In the data rows, zero lies at 7.5, halfway between 7 and 8.
Every row has a hidden score from 0 to 30. What is each row's score? 15 is about the middle. The score is a weighted sum of the row's numbers plus the product of two more (or one squared), each taken from its middle value.
[10,10,11,10,6,9,8,8,13,6,9,8,9,7,7,7,2,9,7,5,9,8,9,8,6,8,7] 13
[13,4,7,9,10,15,7,11,13,4,7,1,9,9,11,3,5,5,7,10,9,4,6,7,13,10,4] 21
[5,6,8,9,9,9,6,10,6,10,9,11,8,5,8,6,8,9,9,8,6,7,9,6,7,5,10] 20
[12,3,7,7,8,7,6,11,6,8,7,4,12,11,15,8,10,5,6,11,8,7,5,9,11,6,6] 13
[9,10,9,6,5,9,9,7,7,9,9,9,9,8,5,11,6,9,11,5,7,9,10,7,7,9,9] 16
[7,4,4,5,9,9,10,9,7,6,6,3,9,11,10,7,10,4,2,8,12,10,2,10,11,9,5] 16
[8,5,9,5,7,8,9,11,7,10,10,8,8,8,11,8,10,7,6,7,6,11,5,10,10,5,8] 14
[8,11,7,4,7,9,11,6,8,10,11,9,10,10,5,8,8,8,9,6,9,10,7,7,7,7,7] 15
[6,8,12,13,11,5,5,7,9,9,12,7,7,8,8,11,3,8,6,9,10,8,5,11,9,5,12] 13
[7,9,6,11,10,8,5,3,7,9,9,14,9,6,5,4,8,15,13,8,7,5,11,4,1,7,8] 15
[10,9,7,7,7,7,8,1,6,9,10,11,5,9,3,6,8,12,11,7,9,6,9,3,3,7,7] 13
[6,15,10,8,6,9,13,3,12,8,8,9,8,12,6,1,3,10,10,7,11,8,8,3,7,9,1] 10
[3,2,7,6,9,7,9,8,5,9,11,9,0,4,6,9,11,8,4,6,7,9,5,9,9,4,11] 17
[6,15,11,4,0,6,11,0,13,8,10,10,2,9,4,2,4,14,8,7,10,9,6,7,3,8,6] 11
[5,13,9,3,5,11,15,3,12,9,8,6,8,12,6,0,5,6,8,8,13,9,3,5,10,10,2] 15
[4,6,8,7,9,8,9,10,7,10,7,10,5,5,6,10,9,11,8,4,5,12,8,9,6,10,10] 20
[9,4,7,5,7,8,11,9,7,8,9,3,8,9,11,9,10,4,0,7,11,12,0,12,10,5,7] 13
[2,12,5,6,9,2,4,8,6,13,1,9,10,6,4,9,5,7,13,6,4,9,14,6,5,15,7] 23
[3,9,9,5,2,9,11,6,10,2,7,8,7,9,7,7,6,10,9,5,10,10,7,8,8,12,7] 18
[12,2,4,7,10,8,8,12,6,6,4,3,10,12,15,7,11,5,6,13,11,5,3,7,12,6,4] 14
[11,7,5,8,9,10,5,10,9,4,3,6,8,9,10,5,8,5,8,12,8,2,8,4,8,6,7] 14
[10,5,6,6,4,11,8,9,7,5,8,5,3,10,8,4,7,5,9,11,8,5,7,6,11,8,5] 16
[9,7,4,11,10,11,5,6,9,5,5,6,9,4,6,5,6,8,6,7,6,3,10,6,4,8,8] 17
[11,7,8,9,6,8,5,7,9,8,10,7,7,4,5,4,4,7,7,7,4,4,10,6,5,8,8] 16
[5,12,6,4,7,7,9,9,9,10,5,8,10,8,4,7,5,7,10,4,7,11,11,6,9,15,6] 25
[10,9,5,7,7,8,4,6,11,7,9,7,7,3,4,5,6,9,7,6,4,4,10,9,5,9,10] 18
[9,7,6,9,7,10,8,7,7,3,6,5,9,9,7,8,6,6,6,7,9,7,7,7,10,9,6] 13
[6,12,9,9,6,12,11,5,11,8,8,4,10,11,7,3,2,6,8,8,11,8,6,6,11,10,4] 16
[10,9,5,8,8,9,3,7,12,6,8,7,7,5,5,5,6,9,8,8,6,4,10,8,5,10,8] 20
[10,8,9,2,4,6,11,10,7,12,11,8,8,7,9,11,11,5,3,5,6,14,5,11,9,5,8] 13
[8,2,0,9,12,9,7,6,6,4,5,4,6,9,9,5,13,10,6,12,12,3,3,6,7,6,5] 22
[12,7,10,8,6,8,8,10,7,6,6,8,9,11,10,6,6,6,10,10,9,6,9,2,10,7,4] 11
[8,8,9,10,4,7,6,8,4,9,9,12,7,5,5,7,6,9,9,6,4,8,11,5,4,7,8] 14
[7,7,6,8,9,12,13,5,10,5,9,5,10,13,8,5,7,6,4,8,15,8,2,8,9,7,3] 10
[8,6,9,8,8,4,7,9,3,10,9,10,4,7,8,11,9,6,10,10,6,7,8,7,9,6,11] 17
[10,8,10,8,8,7,9,9,7,9,8,8,10,8,9,9,8,6,6,7,6,10,7,7,8,6,6] 9
[7,6,6,8,9,7,9,8,8,7,8,7,5,6,8,10,9,5,6,7,6,8,7,9,11,7,9] 17
[8,8,6,2,6,10,13,10,9,8,8,5,9,9,8,9,10,3,5,5,10,10,5,10,10,7,6] 16
[7,6,8,7,11,7,10,10,7,8,8,7,8,8,10,8,10,5,3,6,8,10,5,8,10,4,7] 13
[5,10,7,7,4,9,4,3,4,5,5,6,3,6,5,13,9,8,10,8,4,8,9,13,4,10,10] 15
[12,8,5,9,14,7,4,11,12,6,4,3,10,8,11,5,7,3,4,12,9,1,7,6,10,4,6] 14
[5,10,7,10,8,4,7,5,4,8,5,9,11,8,5,7,5,10,10,6,5,8,11,5,6,12,5] 14
[7,12,7,5,12,2,6,11,8,8,1,8,10,8,8,8,7,5,8,7,5,6,12,4,9,9,5] 16
[7,13,6,7,9,3,5,9,10,8,4,10,8,5,4,7,5,8,10,5,4,6,14,6,5,11,6] 16
[10,4,9,8,5,9,8,9,5,6,9,9,7,10,8,4,6,7,11,9,8,6,9,3,9,7,4] 16
[10,8,10,9,10,7,9,8,11,6,8,5,9,11,10,8,5,4,2,8,12,8,4,7,9,4,5] 8
[8,9,5,8,7,8,4,9,7,10,6,11,11,6,9,8,10,9,10,10,4,5,10,8,5,5,10] 14
[7,8,7,9,7,8,6,8,8,6,6,11,9,6,7,7,7,11,10,7,7,6,10,6,5,7,9] 14
[6,7,10,12,6,4,3,6,3,11,10,12,8,5,7,7,5,8,12,9,3,4,11,5,3,7,11] 28
[10,6,7,6,6,7,9,8,6,5,6,6,6,8,9,10,10,6,5,6,7,10,6,8,10,7,7] 11
[7,8,8,7,11,9,9,11,9,6,4,7,10,8,10,7,8,5,4,7,9,6,7,6,7,3,6] 13
[8,7,8,5,7,10,10,9,8,10,11,7,11,9,9,6,10,6,4,6,7,12,5,10,9,4,6] 12
[8,1,8,9,6,11,8,9,4,5,8,9,5,8,7,3,6,9,9,8,8,6,9,3,8,7,5] 16
[4,8,6,5,1,5,8,4,9,2,7,10,2,5,6,7,10,13,6,5,9,6,7,10,2,6,9] 13
[10,9,9,9,6,6,8,5,6,8,7,9,8,8,6,5,6,8,10,7,6,7,9,3,6,8,5] 12
[5,8,7,11,8,7,6,6,5,8,7,12,10,5,4,6,7,12,11,5,5,6,12,5,3,8,8] 14
[7,8,7,9,7,10,6,10,7,10,8,10,9,5,9,8,9,7,9,9,4,7,8,8,6,5,10] 15
[3,8,10,10,9,8,7,9,9,13,13,8,7,5,7,10,6,8,5,6,6,11,5,11,9,5,12] 20
[7,6,9,10,9,10,6,7,10,9,10,6,8,3,5,4,5,10,5,4,6,8,8,9,6,8,9] 19
[8,12,12,11,10,8,10,4,8,7,9,9,12,12,6,5,3,8,12,7,11,8,9,4,8,10,3] 12
[9,10,10,9,7,11,9,5,10,7,10,9,11,12,7,6,4,11,12,8,12,8,7,5,7,9,5] 11
[9,11,9,7,6,10,11,5,11,9,10,8,8,13,9,2,6,9,9,10,11,8,6,5,8,7,2] 10
[7,10,10,5,5,7,11,7,7,7,8,10,10,9,7,8,8,8,9,5,7,11,8,7,8,9,5] 13
[11,10,10,5,6,10,9,11,12,7,7,7,11,9,10,5,5,6,9,8,8,7,9,6,11,8,6] 16
[13,8,11,9,9,13,9,10,14,5,7,3,10,7,9,5,3,4,6,6,7,7,7,6,11,10,5] 14
[8,7,10,5,7,7,9,9,7,10,9,7,9,6,8,7,8,7,2,4,6,12,6,9,7,5,7] 12
[10,5,7,9,6,9,5,10,6,9,8,8,8,8,10,4,7,7,9,11,6,6,8,5,8,6,7] 16
[3,4,5,8,9,8,9,6,5,5,5,1,8,10,8,10,8,6,5,7,12,10,2,12,10,11,7] 16
[7,5,3,7,9,10,7,7,9,2,3,4,5,10,7,4,8,9,7,9,9,7,8,6,9,14,2] 17
[2,5,3,4,9,7,9,8,4,5,4,4,8,9,7,11,11,7,6,5,9,11,5,11,9,12,6] 16
[7,8,5,7,6,9,5,5,7,7,9,7,5,6,5,11,9,9,6,7,6,7,7,12,4,7,12] 15
[8,9,10,10,6,3,7,7,4,7,6,8,11,7,7,9,5,9,9,6,5,8,10,7,7,10,7] 14
[10,9,9,6,2,8,11,9,6,7,8,10,7,8,7,7,6,6,9,6,6,10,10,5,9,8,5] 14
[9,8,9,5,6,4,9,9,6,12,10,10,9,6,8,12,10,7,6,5,6,12,7,9,7,6,10] 14
[10,11,10,6,5,11,12,7,10,9,10,7,6,10,6,1,4,5,9,8,8,8,7,3,10,8,3] 15
[8,2,6,9,10,10,10,7,6,3,5,1,9,11,10,8,7,4,2,8,13,9,1,10,11,9,6] 15
[9,8,7,7,8,6,6,3,7,7,11,9,8,8,5,8,8,10,7,7,8,8,7,8,5,6,8] 13
[6,6,7,1,5,8,12,9,6,8,8,3,7,8,11,12,14,4,4,6,9,12,2,15,9,5,8] 16
[6,5,8,7,7,12,9,10,6,11,13,10,7,8,8,2,9,8,8,8,7,9,7,5,8,4,6] 21
[9,11,6,11,8,6,3,3,6,12,8,13,13,8,8,5,8,11,15,11,5,5,12,4,2,9,8] 14
[6,7,8,11,8,12,7,9,7,8,6,10,9,8,7,2,5,9,11,10,7,4,10,2,5,5,6] 14
[10,6,9,6,9,5,11,11,7,8,7,6,8,8,11,11,10,3,3,6,8,11,5,9,11,4,7] 13
[9,6,7,9,7,10,7,9,7,6,7,8,8,7,8,5,7,8,8,9,7,6,9,5,6,6,7] 15
[12,3,2,9,12,11,5,8,9,1,2,1,7,9,10,4,9,6,6,11,8,2,7,7,11,10,4] 14
[12,5,6,6,11,9,6,12,9,7,5,3,10,11,15,6,10,3,6,13,9,5,5,7,12,5,5] 13
[8,6,10,8,8,9,8,12,7,10,8,9,8,9,12,7,8,6,10,11,7,8,7,6,11,4,9] 16
[8,7,9,7,9,5,8,10,6,10,8,10,4,8,8,12,8,7,11,10,9,6,8,6,11,6,12] 19
[5,8,6,12,11,3,6,6,5,7,7,10,6,6,5,9,7,11,9,6,6,6,11,7,7,7,9] 15
[9,4,6,6,4,10,8,6,6,2,5,2,1,9,8,9,9,6,6,9,8,7,5,8,10,8,6] 12
[6,11,7,11,6,7,3,5,9,10,10,11,5,1,3,9,6,13,9,5,4,7,12,11,0,7,13] 24
[8,8,4,7,6,4,4,1,4,8,8,11,8,5,4,6,9,12,7,7,6,6,10,5,1,7,9] 14
[7,9,5,8,5,2,4,5,3,9,7,10,8,4,3,10,7,11,9,6,4,5,12,8,4,9,11] 17
[12,4,4,12,12,9,6,10,9,1,1,0,7,9,10,6,7,5,4,11,11,2,6,4,11,7,4] 21
[10,7,9,5,3,7,7,9,5,12,10,9,7,8,8,10,8,6,9,8,6,9,8,8,7,6,9] 15
[12,6,5,11,11,11,7,8,9,5,5,3,11,12,12,3,8,7,10,13,11,4,7,3,12,8,2] 22
[11,7,3,7,8,8,4,6,11,6,7,5,6,4,4,5,8,8,6,7,6,3,9,9,6,9,9] 18
[9,10,8,11,7,9,6,11,6,9,4,9,11,9,11,6,6,5,12,13,6,4,10,4,7,7,7] 15
[8,10,9,10,7,12,10,5,12,5,8,5,8,11,7,4,2,8,7,7,12,8,5,6,9,9,4] 13
[11,8,10,5,6,11,10,9,13,4,7,3,7,7,8,5,5,5,6,6,8,7,6,7,11,9,6] 15
[9,9,6,0,5,7,11,5,8,10,9,9,6,10,7,5,11,9,7,9,10,9,5,8,7,6,6] 15
[9,7,11,9,10,6,8,9,7,8,9,4,12,10,11,10,6,3,2,8,11,10,3,10,10,5,8] 11
[9,10,10,9,7,9,9,8,9,6,7,7,12,10,8,7,3,6,7,6,9,9,8,6,10,9,6] 14
[8,6,9,9,8,11,7,7,7,9,10,7,9,12,10,6,6,8,11,11,9,8,5,7,11,8,8] 16
[9,10,12,7,6,7,9,8,8,9,11,7,10,8,8,8,7,6,6,7,8,11,7,8,8,7,6] 12
[6,12,9,6,4,10,10,7,10,9,10,9,10,10,5,6,3,8,8,5,9,12,8,8,8,11,6] 17
[9,8,8,7,5,6,6,7,6,8,8,10,10,5,5,8,8,11,7,4,5,10,10,8,5,8,9] 14
[10,5,8,9,6,10,8,8,7,4,6,4,7,8,9,8,7,7,7,7,8,8,7,7,9,8,6] 12
[5,7,8,14,10,10,5,4,9,8,11,6,6,9,7,8,4,11,7,10,11,7,4,9,7,7,10] 19
[5,10,6,1,3,7,14,7,9,10,10,9,10,9,8,7,11,5,5,5,12,11,3,11,7,6,7] 17
[9,5,7,6,9,5,10,9,6,9,8,7,9,8,10,9,12,5,2,6,8,11,4,9,8,4,6] 9
[7,9,11,7,3,12,7,6,8,7,9,4,7,6,7,12,7,7,8,4,4,12,8,12,8,7,9] 14
[11,6,8,7,7,9,7,11,7,10,9,6,12,10,13,7,9,7,6,9,6,10,6,9,10,6,6] 15
[5,5,1,3,8,6,10,7,4,5,4,6,8,8,6,11,12,7,6,6,12,8,5,11,7,10,7] 17
[8,6,5,8,6,6,3,3,7,6,5,5,4,5,4,5,6,11,4,7,7,5,8,9,5,9,9] 14
[7,7,10,10,9,5,6,7,5,9,11,7,8,7,8,11,7,6,5,7,7,11,6,11,9,7,11] 15
[8,9,7,7,6,9,8,5,8,5,7,7,9,9,6,7,6,8,8,7,9,8,8,7,9,10,7] 15
[10,7,12,9,8,8,9,12,9,7,8,8,7,8,9,5,3,4,9,9,9,6,9,2,11,5,6] 16
[6,9,9,7,8,10,11,4,11,8,12,10,7,7,4,2,7,14,6,3,10,10,7,6,2,5,4] 12
[10,8,9,8,8,10,9,5,8,8,10,8,10,11,8,5,7,8,9,9,9,9,6,5,9,8,5] 11
[10,4,7,5,5,6,8,10,4,8,9,8,4,8,9,8,11,5,5,9,7,9,6,7,9,5,7] 13
[8,8,4,9,10,5,4,7,7,5,4,8,7,5,6,8,8,7,7,8,5,3,10,7,7,8,9] 15
[10,9,13,9,8,4,6,8,5,9,11,9,12,9,10,10,8,6,10,10,7,9,8,9,9,9,9] 12
[8,8,6,6,4,7,7,4,9,2,6,8,4,6,6,7,9,10,7,7,7,4,8,8,5,8,8] 14
[8,12,9,6,6,6,9,8,9,8,6,7,9,9,7,8,5,7,7,6,7,11,9,7,8,9,5] 12
[3,8,7,10,10,3,5,8,5,9,4,8,9,5,5,7,6,11,7,4,4,9,11,7,5,10,7] 14
[3,6,2,4,4,11,8,6,4,10,8,6,4,5,9,9,15,5,4,10,7,8,2,15,2,2,11] 15
[11,6,3,9,10,9,3,7,10,5,5,5,8,5,7,4,8,8,7,10,6,1,9,7,6,8,8] 16
[9,9,8,6,5,10,10,8,9,5,6,5,9,10,8,7,6,5,6,7,9,9,7,7,11,9,5] 13
[5,6,3,10,8,10,4,8,5,8,6,10,5,5,9,8,10,8,10,11,4,4,8,9,6,7,12] 19
[12,9,9,11,12,7,7,9,11,5,4,4,11,8,9,6,4,4,6,8,8,4,9,4,11,8,5] 12
[6,10,11,5,2,9,5,4,7,7,9,3,3,6,7,13,9,6,7,7,4,12,7,15,6,6,11] 21
[9,4,8,8,9,6,7,10,6,7,7,7,4,9,11,8,8,5,7,11,8,6,6,6,12,5,8] 15
[1,7,10,8,11,7,7,8,15,9,13,10,1,1,6,7,8,12,2,3,7,7,7,12,4,0,13] 16
[12,2,8,9,6,10,7,11,6,5,8,5,6,11,11,4,6,5,9,12,8,4,7,4,11,8,4] 13
[6,9,5,3,5,4,6,9,9,15,8,9,11,7,11,7,9,2,9,8,3,13,9,10,8,12,6] 24
[11,5,5,9,6,11,5,10,6,8,6,7,7,10,12,4,7,5,12,15,7,3,8,5,9,7,6] 16
[5,11,7,9,10,4,4,8,10,14,8,10,6,2,5,10,6,6,10,6,1,7,11,9,6,10,13] 21
[7,6,3,9,9,6,3,6,5,7,7,9,5,5,7,10,11,10,9,10,5,4,9,10,7,7,12] 17
[12,6,6,10,8,13,5,13,8,7,4,5,10,12,15,4,6,4,12,15,8,2,7,4,11,6,6] 17
[9,9,7,4,6,9,8,8,9,7,8,8,8,7,4,9,7,9,9,5,7,8,10,8,7,11,9] 19
[7,12,7,8,6,7,4,6,12,10,9,9,7,2,2,4,4,11,8,5,3,7,12,9,3,11,9] 21
[6,10,9,8,9,4,8,10,6,7,4,9,9,7,7,11,7,7,9,6,5,9,11,6,9,9,7] 13
[9,9,9,10,11,8,7,13,8,9,4,6,11,11,13,5,5,2,8,13,8,4,8,3,10,3,5] 14
[7,12,7,3,5,10,14,5,10,8,9,9,9,10,5,4,7,7,8,6,11,9,7,6,8,8,4] 16
[8,8,7,4,4,7,8,6,6,6,6,6,5,7,7,10,10,7,7,6,6,10,7,10,7,9,8] 14
[10,5,6,9,7,9,7,8,8,3,6,4,8,10,10,8,7,9,7,10,11,6,6,7,9,9,6] 17
[12,3,5,7,12,7,8,12,8,7,5,2,11,10,15,6,12,3,3,11,12,5,3,8,11,4,5] 16
[12,5,6,9,10,9,5,10,9,7,7,5,8,8,10,5,7,5,6,10,7,4,7,6,9,6,6] 14
[4,4,6,10,11,5,8,7,7,7,9,9,6,5,8,9,11,10,4,5,9,7,5,9,6,4,9] 12
[9,10,9,4,5,7,12,8,9,11,11,10,10,9,8,7,9,6,6,5,8,12,7,8,7,6,5] 12
[9,12,8,9,10,5,6,7,9,8,6,10,11,6,5,7,6,8,10,7,5,4,12,4,6,8,7] 13
[11,10,10,11,10,10,9,8,13,5,7,7,10,13,11,4,3,9,10,11,14,5,7,4,8,6,4] 12
[5,6,10,10,11,8,8,11,8,10,9,11,4,5,9,8,6,7,10,9,6,7,8,5,11,4,11] 19
[2,13,6,7,7,8,11,5,10,8,6,8,8,11,4,3,3,10,9,6,10,10,9,6,8,14,1] 17
[8,7,9,6,6,7,8,8,7,8,9,8,8,5,7,9,9,9,6,5,6,10,8,9,7,7,8] 13
[9,7,10,8,12,6,9,11,9,7,6,6,8,8,10,10,7,4,4,6,8,8,7,6,12,5,7] 13
[9,8,4,3,6,2,7,8,7,12,9,9,10,5,9,9,12,3,3,7,6,9,6,11,5,4,9] 17
[6,6,1,9,9,9,3,6,5,7,5,10,5,4,6,8,12,10,9,10,4,3,9,9,4,7,12] 17
[11,8,10,7,5,6,7,9,8,8,9,10,8,6,6,7,4,7,8,6,6,6,10,4,7,7,8] 15
[7,12,9,5,5,11,11,7,9,10,12,9,12,10,6,6,6,6,7,5,8,12,7,8,9,7,5] 13
[8,14,11,6,6,12,13,5,15,11,10,6,9,9,6,0,2,5,10,6,9,10,7,5,9,11,2] 16
[6,9,8,10,8,8,5,7,11,8,9,9,8,2,3,4,4,14,8,3,5,6,11,8,3,8,9] 19
[6,13,13,12,6,11,10,4,12,6,14,10,10,12,5,6,0,11,10,6,14,10,7,8,5,9,6] 13
[7,7,7,7,5,10,8,6,6,3,4,3,5,8,8,12,9,7,7,6,7,9,7,11,8,9,7] 12
[7,8,11,9,1,9,6,6,3,8,10,7,1,8,5,9,6,6,11,10,5,8,10,8,6,6,8] 15
[6,3,9,9,8,9,8,10,3,14,14,12,2,8,9,4,9,6,10,12,6,8,6,4,9,2,8] 17
[12,6,8,7,6,9,8,10,8,5,6,7,10,10,11,7,8,7,10,9,8,7,8,6,11,9,6] 14
[12,3,4,9,11,11,8,8,10,2,4,1,7,7,9,4,8,5,4,8,9,3,6,7,10,10,4] 15
[11,7,10,8,5,7,8,8,6,7,8,9,11,10,9,6,5,7,10,7,7,7,9,4,8,8,5] 19
[3,9,8,7,8,7,2,4,6,7,6,3,5,7,3,11,5,10,11,6,4,11,10,12,7,15,9] 19
[9,2,5,8,8,11,7,10,6,4,7,6,5,10,10,4,9,8,9,11,9,4,7,5,11,8,5] 18
[8,6,10,3,7,5,13,11,6,15,13,11,6,8,9,11,11,4,6,6,8,13,4,8,10,4,9] 16
[10,9,9,10,10,11,10,3,11,6,8,6,9,14,9,2,4,10,10,10,14,6,5,3,9,9,2] 11
[6,11,8,8,5,4,5,6,10,7,7,9,6,4,4,6,6,12,10,5,3,7,12,8,4,12,9] 15
[13,9,9,9,11,7,6,11,9,8,5,6,15,13,14,5,6,6,12,14,10,4,9,3,13,7,4] 13
